Each path below is one point turned by a fixed rotation once a step. After each direction that follows a path, write how fast that rotation turns it, in degrees a step (0 if it stays still).
Each turn is a multiple of 5 degrees from 10 to 175, or 0.
Each row of a path follows its step; steps can be skipped.
path 1
step 0: [  9.7  -9.1  20.3  16.1   5.2  -2.3  10.2  23.9 -29.3 -14.0  -9.2 -21.0
  30.4 -19.8 -28.0  20.6 -33.1   5.0   7.6  33.7  14.5  18.3   8.2  -2.1
   8.7   6.3   2.1  24.0   0.1   4.0 -14.0  -7.9 -20.7 -10.1   8.1  49.3
  -1.2  11.6   1.2  32.7 -19.5  15.2 -20.1  -7.1  15.0]
step 1: [-15.1  17.0   3.6  15.8  39.2 -11.5   2.3  -7.8  -2.1 -26.8   6.6   4.3
   7.1  37.0  23.6   2.3  -5.8  -5.7  17.4   8.2  -7.8 -16.1  23.9 -29.2
 -15.5  30.4  49.1   3.0  12.7   1.8 -17.6  -8.5 -25.8  18.5  19.9  18.5
  -4.3   5.6  14.1  23.8 -15.8   7.0   9.1  14.8 -22.2]
step 2: [  7.6  26.4  18.0  17.0 -18.9  12.2   8.7 -40.4 -14.3  28.0 -28.2  -7.1
  21.1  22.6  15.2  22.1  11.5 -28.7   6.7  -0.5   4.4  20.2  10.5  -7.4
   6.5   8.8  12.1 -16.3  -6.4  -6.7 -17.4  57.8 -19.0  -8.9  10.0  17.2
 -23.9  -4.5   4.0  -8.3 -17.2  -3.3   1.5 -20.9  -7.3]
step 3: [ -6.4   0.3  -6.7 -15.7  13.4 -19.5  12.0  -3.8  -2.1  22.5  -3.4 -34.7
  -4.4 -14.6   8.6  37.5   3.3  -7.9  13.9  -0.8 -25.0  -2.7 -14.4 -13.7
  24.6   4.1   3.2   6.6  -1.6 -26.2 -26.6   2.5  10.8 -21.6  19.6  42.1
  22.0 -12.1  23.8  22.2  26.5 -32.0 -24.3  -9.6 -20.6]
step 4: [-18.2  -3.6  -8.4 -12.5 -25.6 -15.8  10.8  18.2  22.1 -26.4  -7.5 -27.7
   4.9 -14.0 -23.0  -3.5 -29.6  -4.5  -1.8  17.1   9.1  -4.6  10.2 -16.7
   1.5  -1.8   3.3  19.4   9.3 -22.7 -18.2  38.8 -49.3  16.2  23.2   2.0
  21.6  20.6  25.1   7.7  -6.1  13.2   8.3  -7.3 -32.7]
step 5: [  5.5  -5.0 -11.1  15.3  29.3   9.8   3.6  10.8  14.3  11.8 -34.9  -6.4
  33.8 -17.1 -23.1   7.1  12.5 -20.4  20.5  32.1  12.1   3.5  47.2 -10.0
 -11.7  23.7   8.6 -17.8  37.6  13.1 -19.3  -7.7 -22.5   5.0  -6.1  14.2
 -11.2  -0.2  20.9  13.9  -4.2 -24.4  10.3 -10.8  13.3]
step 6: [ -5.4  10.8 -14.3  14.7  11.4   5.6  11.7  13.7 -38.0   8.8 -12.0 -13.4
  28.7  12.6  -7.9  26.6  26.2  -9.4   4.1 -21.3 -26.7  -6.2  -0.6  -3.0
  21.2  24.2  22.8   8.3  25.9 -33.3  -9.1   6.6 -12.3  24.3 -18.3  26.8
 -20.3   3.2 -21.9   5.0 -11.5  26.0  -4.3   6.0 -39.1]
step 7: [-32.6  14.5  -9.3  14.8 -20.1 -62.3   9.1 -22.2  -0.9   7.8  -7.6   2.2
   9.6  -0.5   0.0  -0.2  -1.2 -18.5  15.5 -14.8 -11.6  10.8   8.3  17.9
  -7.3   7.3  27.5 -27.6  -2.5 -20.0   6.2  16.1 -24.8  -6.9   4.6  -5.7
 -14.6 -11.7  25.6   3.0  10.4 -30.0 -28.6  -7.6 -32.9]
step 8: [ 14.0 -24.9  -5.5  15.7  -3.7   9.4 -24.9 -17.1   5.1  -0.9 -16.4  -4.1
  -8.9 -35.2 -20.6  21.4 -10.0  -3.5  24.2  -9.6  14.1  -3.6  16.1   9.6
   8.0 -22.9  -6.9   2.0  17.5 -13.5  -6.2  24.7 -23.4 -42.1  -1.2  30.9
  11.5  10.5   2.6  33.0   6.6   5.8 -19.8 -35.8 -31.6]
step 9: [  8.6  14.2   9.1  -2.1  26.1 -25.6  -0.9   6.5 -11.6 -22.8  18.6 -30.6
   7.6   5.2 -28.0  -1.4 -47.0   8.3  23.0  27.1 -10.1 -19.7  35.8   5.3
  19.7  -9.9   2.8  -0.8  32.4 -24.8 -16.7 -14.1   1.4  24.6 -12.4  25.9
   1.1  -0.1  23.6   7.0 -22.0  -6.6   2.4  -8.0 -11.9]
step 10: [  7.8  -5.8   2.7  56.1 -13.3 -27.3   4.5   3.2 -10.9  -2.3 -10.0  15.0
  22.3  35.1 -23.1  23.5  -9.3 -19.5  -2.8  12.5  12.8  16.2  16.1 -23.8
 -20.3   5.4  33.6   2.7  36.5  11.7 -17.2   5.4 -11.7  -4.0  20.7  13.9
  -9.3  -0.5 -12.1 -13.1  -6.9   8.4  24.4   1.2 -19.5]
[  7.0  -7.1   5.2   3.9   0.8   4.4  -0.8   2.4  -1.5   1.1   5.0   1.2
   1.4   1.8  -9.8  -7.1   1.8   0.9  -1.8   0.0  -8.6  -1.4   1.9  -5.8
  -9.8   6.9  -1.5   6.1   9.0   0.8   5.3  -3.0  -2.6   0.6   0.5   5.7
  -4.2   5.5  13.3  -0.5 -11.4   0.4   4.6   7.5   6.2]	80
[  2.4   1.9   3.5   3.4   3.8  -7.0  -5.6  -1.3   0.9  -1.4   5.2  -1.4
   0.2  10.0   4.3   4.8  -7.4  -1.0  -2.4   0.5   1.2   0.2   0.5   0.8
  -4.1 -11.2  -2.9   0.3   4.2  -3.1   1.0  -1.6  -1.8 -10.3  -5.2  -4.8
  -8.9   5.8  -8.8  13.1 -10.0  -3.0  -8.7   4.7   2.3]	40
[ -5.3   2.5   3.6  -1.0  -2.3   3.0   0.3   5.0  -4.7   0.1  -5.2  11.6
   0.6   8.8   4.0  -2.3   0.4  -2.4  -5.6   3.0  -0.7  -4.9  -2.9  -4.6
   0.6   6.5  -1.5  -8.7   8.4   2.7 -11.6  -5.3   7.9   2.8  -5.3  -0.6
   0.1   2.1  -1.9  -1.1 -11.4  -1.1   1.0 -13.7  -4.6]	85
[ 10.1  -1.9  -5.9   7.7  -2.0  -6.5  -1.4  -2.0   4.5   2.5   3.4  -1.6
   3.5  -7.2  -3.8  -4.7   4.3   1.6   2.8   1.9   0.6  -2.6  -0.9   8.7
  -3.8  -6.3   2.8  -3.9  13.5  -6.1   3.3  -3.1   3.3   0.0  -5.2  -2.5
   7.3  -5.4  -5.9  -9.3  -5.6  -1.7   0.8  -1.3 -13.1]	20
[ -0.6  -2.3  -2.0   3.9  -5.2  -9.8   5.0  12.1  -9.5   1.3   4.6  -4.5
   4.3  -0.7  -3.7   5.9 -12.3   1.7  -8.0   1.7  -7.0   1.8 -13.5  -2.5
  -1.0   2.1   6.8   3.4  -4.9  -6.0  -1.5  -7.2   6.3   2.9   0.2   3.0
  -1.7  -6.2  -1.4  -1.7   3.4  -0.6  -1.6   2.2   0.6]	115
[ 11.4  -6.5   6.4   0.7   3.0   3.9  -3.1   8.6  -2.5   2.5   2.4   4.7
  -3.5  -6.8  -2.2   9.0   5.6 -11.0  -1.0   2.5   1.5  12.2  -0.4   6.1
   2.2   3.0   6.7  -3.4   0.0   2.8  -4.7  -3.4  -5.6 -10.5   2.8  -3.6
   0.9   1.8  -0.9  -4.5   1.3  -4.3  -4.4  -6.8   6.7]	135
